Here are some numbered points:
[ 25 -13 -84  10 -13  26 -20 -36 -57  16  10  17] 0
[ 45 -68 -17 -13  57  -5   9 -42  13  54   9  -2] 1
[-26  57  -8  49 -73  42  20  23 -53 -32  -8   1] 2
[-24 -40  55  23  21  36  38  25  27  29  -8   2] 3
[ -96   15 -112   -5  -26   38  -79   26  -30  -10  -19   74] 4
[ 12 -42  86  18  21   4  64   3  39  24  18 -19] 5
[ -4  23 -32 -32  23 -37 -36   7  11 -13 -20   5] 6
[-12   3  11  22 -29  21  12  13 -14  -5   3  10] 7
[-29 -28  -9  14   1  27   3   9   0  17  -8  32] 8
[ -2  30 -33  -6  -2  -3 -21   2 -23 -15  -2  -3] 9
[ 18  37   5 -21   7 -29  -6  -2  -2 -18  -4 -29] 10
[ 20 -29  97  21  13   1  55   4  41  21  13 -33] 11
[ 85  -8  20  14 -34  -1  33 -62 -32   7  38 -50] 12
[-62 -26  45   0  37   8  17  42  55  26 -17  32] 13
[ 47  -8  -8 -37  30 -33 -12 -32  10   2   9 -28] 14
[ 16 -23  22 -18  43 -15   8  -1  26  15   0 -13] 15
[ 11  -2  81  16  -5   2  50  13  30   5   3 -21] 16
[-60  46 -14   3 -29   1 -25  27  -5 -33 -10   7] 17
[-76   5 -98 -12  -6  25 -72  24 -23  -5 -22  63] 18
[ 60 -15 -23  20 -21   7   8 -44 -39   6  18 -17] 19
[ 11  22 -15 -29  20 -41 -23 -16  13 -11  10 -19] 20
[-31 -31  46  10  19  27  53  29  33  32  -4   1] 21
[ -2  23 -38 -29   5 -33 -43 -15   1 -15   3  -3] 22
New points follow, each followed by the numbers of its three nearest points above by angle, nearest first.
[ -1 -24   7 -55  81 -61 -29   5  60  12 -10  -4] 15 20 6
[-23  70   1  56 -88  38  19  29 -61 -38 -14   2] 2 7 17
[-48  50  11 -15  17 -24 -16  44  32 -27 -28   2] 17 6 13
[ -9 -44  41 -19  50 -11  19  13  59  18  -3 -15] 15 5 13
[  6 -10  17 -39  54 -45 -16   1  50   6  -7  -8] 15 20 14
[-13 -26  29 -25  54 -21   1   8  52  17  -8   4] 15 13 21
[ 30 -22 -90  29 -24  44 -15 -39 -73  19   3  27] 0 19 4
[127 -16  39  20 -63  -5  62 -99 -49   8  61 -88] 12 19 14
[-49  76  21  -9 -20 -23 -21  51  14 -55 -24 -10] 17 10 2
[ 68 -20 -31   2 -11   2   2 -48 -38  11  24 -16] 19 12 0
